Each path below is one point turned by a fixed rotation once a step. After each direction that follows a path, write how fast that rotation turns it, in deg/step (0 if it stays still).
Each turn is a multiple of 5 degrees from 10 to 175, or 0.
Each row of a path follows its step; steps can be skipped.

step 0: [  5 -20 -10  12  -1  19   4  -7  19  13 -12  -6 -30 -21  47   6  34  -5
  24   2  -6 -10 -33 -23  -6   1  -2 -19  -9 -11 -27   5  39  -4   2 -25
  25  -3   0  13  11  38]
step 10: [ 39 -27  11 -12   3  17 -10  14 -10 -34   9  12   3   9  -3 -26   0  -1
  17  17  13  -7  29   2 -17  41   3 -29 -22  -6   4   3 -30   2  35  -5
   9   0  -7 -42   7  16]
step 12: [ 42  22  32   1  24  -4 -24  34 -22  -2 -19  16 -28  16  50 -11   2   1
 -13   0  -3  13  17  -1 -13  19  12   6  -8   8  11   5 -15  26  -4  18
 -14 -24 -19 -15 -17  -6]
step 13: [ 16 -23 -12  -5   7 -23   2  29 -12 -29 -21  22  -9  -1   4   7  -2 -29
 -26  36   3 -13  -7 -34  28  32 -20  -8   4 -16 -12 -14  -8 -10  41   4
  20  12   4 -23 -15   5]
step 16: [ 14  -6 -30 -27  -3 -24 -35  -8 -12 -23 -45  12  -4  12  24   7 -24   0
  -6   0 -15   4  25   1  -3  38   1  15  28   8  -2 -29 -12 -14  37 -22
  10   6  -2  20   5   1]
step 17: [ 35  12 -14   8  -8 -30  13  56 -43   6  17  29 -28  -7  12   8 -10  24
   2  -4 -21  -2  21 -22  -7 -22   5  18 -14  31  -6  -4  -9   5  16  -9
  -9  -1   3  -4  -9  -1]
step 18: [ 27  -9 -10  12  25   7   6  13  -1  -3 -29  25 -11  -7  25  22  30 -25
  -9  19   0   4 -15  14  15  15   7  46  10 -15 -19  -6   7  31  43 -23
  -4   1  19  -2  18  15]
step 24: [  0  -9 -31   8 -13   5  22   4 -22   5  -4  -9  -3   4 -20   5  11  21
 -26  14  27  -1   9  41  21  -4  -7   1  11  -6  31   7 -34  35  27 -38
 -12  30   1   1 -26  -4]
step 26: [-12 -15   1  42  -8  -9  13   7  19  12  -7 -10 -41   4  21  24  14  28
 -19 -19   1 -23 -10  -2  26   6  18 -13 -10  16   0  26 -37   3  22   0
  -4  11 -18  15 -24  34]
step 27: [ 26 -10 -10  -1  -2  -5  -7 -11  -6  19 -55   1 -23 -16 -30 -29   2  -8
  -7 -11   2   2 -19  25  29 -16 -18 -12  -6   0  26 -18  11  42  12   0
  -2  19 -12  22 -27  11]
[ 14  -6  15   4  -2   9  -1  -4   4   0   1   6   8  -1  -1   9  -2   3
  -4   5  -9   8  -7  -8 -12   0  -2  -3   1   5  11  -7   1   1  -3  -8
   3  10  -1   7  -4   2] : 175
[  2  -7   6 -16   6  -4   5   6   4 -12   4  -2  -6   2   6   1   2  -6
  -3   3   0   6   8   2  -9   7  -1   6  -7   5  -7  -2   9  -5  -5  -2
   7   1  -8 -13  -5  -9] : 10
[ 1 11 16 -1 -7 -1  2 16 -6 -1 -1 -4  1  3 -5 -5 -4  2 11  3 -6  3 -3 10
 -2 -4 -5 -7 10  5 -9 -2  8  9  0  3 -5 -1 -3 -5  1  8] : 140
[  6  -8   4   6  -2  -5   8  -9  -4   0   9  14   0 -12  -1   3  -1   3
  11   5   0  -8   4   6  -4  -8   0   4   4 -18  -5   3   2  -3   1  -8
  -3  -4  -5  -8   0   1] : 100
[  6   4   5  -1  14  -2   0  -1   2  10 -13   4  15  -5   7   1   3  -2
  15 -15   5   0   6   3   4   3  -3  -2   5   7   1   5  -1  -7  -1  -3
   6   4  -5  -2   3  -5] : 160
[  0   0  -5   0 -15  12   3  -5  -4  -1   2  -5  -2   2  -7  13  15  -4
   8  -6   7   9   0   9  -5  -7  -1  11   4   7  -1   7  -2  -5   2   5
   5   3   2  -1  -7   4] : 20

step 0: [ 13  32  23  59 -25  -8 -23  14  21  13  16 -13  14  36  -3  -4  15  -1
   4  -8 -16  -9 -30  12 -14 -19   1  10  -9  -2 -28  11 -11   3  27   9
   2 -11  60  29 -17  35]
step 2: [-15  -2 -17 -25 -15 -16  10  -4  13  11 -34  19 -16  17 -14  -1  -4  -2
 -12  27  -8   2 -34  33  47 -34  15  10 -36 -16  12  10 -22  24  -2  -7
 -13  63  22   1  32  12]
step 13: [ -7 -11   8 -33 -31   8  15   5 -35  -5 -32  -8   3 -16   0   3   6   8
   2  15   5  -3 -41  -3  36 -42  31  31  -7  -7  12  20 -19   7  -4 -56
  10  29  13  26  23  31]
step 14: [ 19   3 -18  -6 -10 -10  -2 -22 -32   8 -19  24 -23  25   6 -14  52  18
  48   2  51 -20  -9   2 -17 -24  14  18  -9 -13   9  13 -15  -6  22 -12
   3   5  -6 -10 -30  52]
step 16: [ 26   2  38  45 -25  17 -15  -2   3  24  -5  25  31  -8   5  30  -2  39
  -1  25 -28  26  23  10   2 -32  -1  23  -4 -16  -8   1  24  -5  12 -42
  -9  30  20  26   4  23]
step 18: [-29  21  -7 -14   4 -25  19   2  37   9  -6 -16  -9  12  28 -12 -23  30
 -19  46 -11 -18 -28  26  17 -10 -11 -10 -26 -17   0  20 -33  -1  -8 -19
  12 -31  53  20 -11  22]
step 19: [  6  32   3  21  -8   4 -16  22  22  11  13   7  27  25  -1 -15   7  22
 -31  -3  16 -22 -52   2  19  11  -7  39 -12 -11  -2  24   0 -27  40   3
 -15  31  23  14 -16  52]
step 22: [  5  21 -40  48  -3 -15  -8 -10   1  51  28  40 -45  11  -2 -25  10  13
 -13 -15   8 -12   9  19 -13 -27  24  22   1 -16 -31  16  12  28  24   5
 -21  17   2  -4   2  14]
step 23: [-20  -9 -11 -30  14  -7 -10  10  24  25  36 -26 -28  -3 -22 -25  -5  19
  -2  -5 -14  28   4  52  -4 -34   0 -20   6  29 -45  23  19   1  35 -33
  -6  -4  27  -9  15  -3]
step 27: [ 11 -11  30  53   7  29 -15   0  19   8  10  26   3   4  19   5   5  -5
 -22  13 -17  27   1 -28  18 -14  -7  29  14 -11  -3   0  23   9  51 -23
   8   4 -15  21  39  53]
[-10   3  10  -1  -2  -6  10  -6   0  -2   3   9  -4   1   2  -8   4  -6
  10   8   2  -7   7  -2   0   1   9   1   4   2  13  -3 -11  -1 -11  -8
  -3  12   2   2   6  -7] : 95
[  2  -1  -2   6  -8   3  -8   9  -1   0   1 -11  -2  10  10   0  -2   0
  -2  -6 -11  -4   4  -5   3 -19  -3   0   5  -1  15   4  -1  -9  -9   1
  -5   4  -2   6  -1   4] : 135
[ -5   9   6  14   8   1   9   2   0   4   1   0  -4  -6  -4   0  -8   8
   9  -7  -6  11   1 -12 -10 -11   1  -3  -7   2  -3   1  -3   9   2   6
  -3  -4   0   9   6  -4] : 65
[ -4  -8  -2  -3   3   5  -3  -2   4   1  -7  16   8   7   2  -6  -4  -3
   1   2   2   6  -2   0  -7 -11 -10   5  -4   3   8  -7   1  11   1   6
   9   9 -14  -7  -4   6] : 60
[  3  -4  -8  15 -12 -15  -3  -2   5  11   2   2  10   2   1  -1   4  -7
   5   5  -6   8   5   0   2   3  -4   4  11   4  -6   3   2   6  -4  -5
   6  -9  -6   4   4  -7] : 65
[  6   4   3   0  -3  -9   5   5   3 -10  13  -9   0   6   0   1  -9  -6
  -4  -7   8  -6  -6   6  -5  -7   3  14   2  -6  -9  -1  -2   9  -3   8
  10   9   1  -3   4  -6] : 35
[  8   5  -4  -4  11  -9  -3 -14  -5   6  -1   9 -11   8   7   0   3   2
  -4   0   2  -8  -8   0   4  -4  -4  -3  -5  -5  -3   9  -7   4 -12   6
   1 -11  -5   4  -4  -4] : 95

step 2: [  3   6 -25  19 -23   1 -32   5 -11  25   5  13  -7 -13  13   1  27 -12
   4  12 -24 -12   4 -14 -24  -6  25 -38  21  -3 -19  22 -26  -4  -5  -4
 -22 -33 -29  -5  15   3]
step 4: [ 20 -16  22  12 -16  20   6  -2 -13   1 -10 -18   7  -5  -2   8  15  10
 -17  15  12  -8  -3 -55   2  20  -8  -7 -17   3   9  20  14 -29 -55   2
  18 -23  16   3   9 -12]
step 5: [ -7  38 -11   4  10  21  -5 -24  -8 -12  21  -8  -1  21   8 -13  -1 -19
 -27   8  12   4  13   6  -7 -18 -36  -8  11 -24 -12  -2 -12   9 -20  16
 -24   0  60   6  12   1]
step 8: [  8  25  21  -3   0   2  40   5   7 -11  17  18  -2  -9 -17   9  15 -13
  36 -22  14  22  52   0  36  10  10  -1 -11  -5  10   6  23  -5  11  17
  19 -17  13   3 -14   0]
step 11: [ -5   1   2   4   7  -6   9   2  21  12   8 -13  19   3  22  -8  -6  14
  14  -7 -47   2   0  31 -12   5  20  10  29  23   5 -50  -9   1  22  19
  16  10 -20 -14 -24  27]
step 14: [-21  11 -13 -24  10  26 -37  -6  -2  10  -6   7  16  -9  23   6   0  46
  -8   3 -16  -9  -7  -9 -26   0  19  -6  -7   3  -1  24   6 -10 -13 -44
  36   3  21  21 -12  -7]
step 20: [-16 -16  16   3   0   7 -27   3   9 -39  -1  11  40   6  14  -4   3 -21
   1 -29  23  -2  36   3  20   6   5   1   0  -5  -4 -19 -30   4  -2  24
 -21  -7 -14 -18  29 -32]
step 23: [ 19 -17  23  -7 -19  26  15 -42   5   6  -1 -36  24   8  -6 -17 -22 -17
  10  -7   6  -6 -11  -8   7   5   7  -3   5 -23  40 -15  -3  16  16  -5
   6  -7  13  26 -41  -5]
step 24: [ -1  31  32 -50   5   2 -23  17   2   9  12   3  -4  34  20   0  11   1
  -5  15 -22 -25   8 -12   6   8  14   4  12  24   1 -19  -8  23  16 -31
 -27 -12  19 -11  -9   2]
step 28: [-33  14 -17   9   9   0   8  10  19   0  22  -5  11  -2   5  -3 -17  27
  -5 -20   0 -31  -3  34  11 -12   9   9 -12  -3 -30   6   6  32  10 -32
  -5  43 -36   9  -2  -5]
[  0   1  -4  -7  -5   2  -9  -7  -1  -4  -1   9  11   3 -15   9  -3   0
  -4   1   4   8  -4   3   0  -5   5 -10 -13   7  -2   0   3  -2  12   2
  10  -6   8  -5   1  -6] : 170
[ -7  -2   7 -12  -1  12   9   1   3   2   3   5  -9   8  -4  -5   6 -16
   3  -4  -5  -2   2  -6   3  -4   0   1  -6   2  12 -13  -5  -4   3   8
   2   6   3   7   3  -5] : 25
[  4   7   0  -5  -9  11  -6  12   0   1  -8   2  -9 -12   1   4  -5   5
  -2  -4   1  -5  11   2   6   7  12   2   2  -3   3   1   6   4  -3  -3
   3  -5   0   2  12 -13] : 175
[ 20  -1   4  -2   2  -8   4  -7   1  -4  -4   0   2   9   4   8  -3  -5
   4  -3   4   8  12   0   0   5  10   7  -2   3   1 -10   0  12  -3   0
  -9  -1   9   3  -8  -2] : 25
[  2  -2   4   3   1   4   9  -2   5  -1   0  15   2  -2  -2   1  -2   0
  11   3   7   2   6  19   2  -1  -6  10  -5  -1  -9   0   7 -14   3  -2
  -8   5  -8   0   6  -3] : 35
[ -6  -4  -9  -6  -7   0  -8  -9   7   2  11   0   0  -4   0  -2   0  -2
   7   1  10   4  -8   3  -8  -4  12  -2  12  -2   6 -10  10   1  -5  -7
  -7  -2  -1  11   5   5] : 85
[ -9   1  11  -2  -8  14  -5  -4 -12 -10  -3   2   0   6   7   3  -9   1
  -2   0  -9  -1  -2   4  -4  -1   6  -4   1  -1 -14  -4  -5   8   4   1
 -10   1  -9   2  -3   8] : 80
[  8   5   5  -7  -1  -4   8   2  -3  -1   3   4   0  -4   4  -3 -13   6
   4   2   8  -7   5  -3 -11   0 -10 -23  -1   7   2  -3  -3   0  -4  -4
   0  10   3   3   5   1] : 35
